One turn moves every row onto another: examples first, then more rows asked:
K868: [  4 -54  15  31   1  57  54  47   7   0  29  -1   8  14 -13  10 -26   8
 -13 -17  34]
K713: [-16 -52 -24 -13   7  56   3  29  -6  18 -14 -12 -46 -33   0 -33   2 -13
  -4 -15  13]
K743: [ 47   6  -4  -4 -15  39 -22  37  28 -15  24  11 -36 -12 -10  26 -34  18
 -14   0  54]
K939: [ 17 -18 -10 -14  -4  50 -23  14   1  -1  30  11 -48 -20   3  52   5 -12
   3   6  22]
K567: [ 21   1 -14 -21 -16  29   0  -5 -26   0  28  19 -28 -19  21  43 -38  -4
  35   8  -3]
K404: [ 39 -33  11  -9 -16  41  50  -1  33 -24  33  15 -27 -13  -5  17  -4  23
  -7   0  52]
K602: [ -2 -41   8 -18  15  13  -7   0   0 -12   9 -15  -6 -32 -17 -33 -46  24
 -37 -44   6]
K137: [  2  -9   9  11   7  28  43  -1  21   1  12  40 -37 -16  57  17 -32   8
   4  28  16]
K796: [  4  -2  10   3  11  28  61  19  25 -14  30  42 -30  -3 -32 -23   9  14
   1  37  11]
K937: [  1 -61 -16  19  18  57  21 -11 -11  -4  13  27 -21   6 -15  11  -7  21
  22  -8 -24]
K178: [ -6  -6 -21   0  21  33 -10 -14 -55  -5  21  34  -9 -39  15  21 -11 -11
   1  18  11]
K25: [  4 -13 -13 -15  12  46  14  20   2  -3  47  28   5 -46   9  30  12  -2
 -41 -29  -7]
K59: [  4 -51  10   6   1  56  24 -20   0  -8   9  -2 -52 -32  29 -28 -16   2
   6  24 -14]
K376: [ 13 -23  -6   4 -44  37  46  48 -10  -2   1  24 -25  10  -8 -56 -40   4
 -21 -10  34]
K260: [ 25 -15  -2   3 -19  28  31  10 -39 -11 -10   2 -11 -29 -13 -62 -18  -1
   9  38  22]
K318: [ 19   2 -13  -2  24  30 -17  28 -39 -15  -7   4   5 -17 -28 -53 -53  -5
   4 -15  10]
K270: [-13 -17 -26 -29  37  34  -5  16 -20   2  18   6  -7   1 -12 -28  -9   8
  15  -2 -39]
K588: [  1 -19  15 -20 -32  23  25   4 -13   0   2  29 -43 -45  15  -6 -43 -16
 -35  -5 -34]
K605: [ -7  -6  20  13  -7  41   4  -2 -47   0  61   1   8 -26 -10   4 -25  10
  -5 -34  20]
K311: [-21   3 -15  43   8  40   2  44  13  -7   7   7  39 -19  -8 -12 -41   0
  -5 -18  43]
K389: [ 60   4  -9 -17  -1  16  34  25  -5  -8  17  17  -9 -28  23  -3 -46  21
 -43 -24  44]
K466: [ 35  -8 -43   9 -24  26 -13  32   4 -16  -3  25  -8 -19 -33 -28 -69   6
 -39  17  18]
K603: [  4 -12 -17   0  15  36  26   2   4   3  27  45 -15 -32 -37  67 -33   0
  -5  11   0]
K387: [ 62  -3  24  -4   0  32  46  12  25 -37  15  27 -25 -14 -14 -29 -26  -2
 -20   1 -12]
K730: [-35 -14  -2  15 -13  40  13 -13 -30 -22  36  32   8  12   6 -11 -41  11
  31  10  10]
K201: [ 24  19  10 -15  15  32  24  43 -24   8  -3  -8  13   5 -30 -22 -57   8
  -4  28 -14]
K539: [ 10  -1 -20   4   1  23  -5  39   3  11  20  21 -15   4 -57  -7 -72  34
 -29 -23   6]
K461: [ 17   1  24  27   7  33   5  18  50 -15  39   9 -26 -24 -15  14   3  22
 -15 -12  43]
K80: [  1 -16  -9 -38  -5  37  60  24   4   0 -18   0 -13 -56  18   6 -51 -29
  -2  -5  29]
K327: [ 17  14  -7  -1  -1  27  56  34  39  33  17  15 -21 -20  -7  32 -42  21
   8  31   3]
K435: [  9 -11  -8  -4  12  29  54  15 -34 -18  13  14   1 -40 -27  33 -37  13
  -5  58   6]
K99: [ -2 -35 -36  15  40  55   1  13   2  27  20  19  -7 -32  -9  -9 -51  27
 -56  -2 -14]
K564: [-21  -6 -18  -2   8  18  14  10  14 -19  33  21  29 -28 -50  19 -24  24
 -24   9  46]
K791: [ 13 -22 -17   2  -5  35 -44  45  12 -21   0 -11 -43 -24 -28 -28 -45  10
 -23  -4  31]
K758: [-13 -17  -8 -12  -7  45  14  47  26  -1  -8  -9 -28 -31  29 -53 -30 -29
  -8   3  -6]
K528: [ 21   3  -6  14 -24  58  41  55  36  12  33  -8  -1 -16  -4  -9 -34   6
 -27 -14  56]
K50: [ -8 -21 -58  19  16  47  25  27  11   6  24  40  13  26  -7 -11 -57  20
 -17  14  12]
K642: [  4 -39 -22 -14 -19  39 -28  24 -16  -9  -4   0 -66 -31   5  -4 -27 -28
  -3  19   1]
K111: [-19 -46  25  33  29  72  19  25   2 -15  -2  11  -1 -21  34 -20 -26   9
   1  14  -4]
K978: [-29  -4  -7 -28  22  27  50  31   5  20 -12   1 -13 -13  -1 -39 -26  -2
  19  20  44]

K461 moves to K466
K389 moves to K602
K376 moves to K270
Now find these:
K111 moves to K435
K978 moves to K730
K528 moves to K318
K404 moves to K539
K605 moves to K387
K311 moves to K260
K743 moves to K791

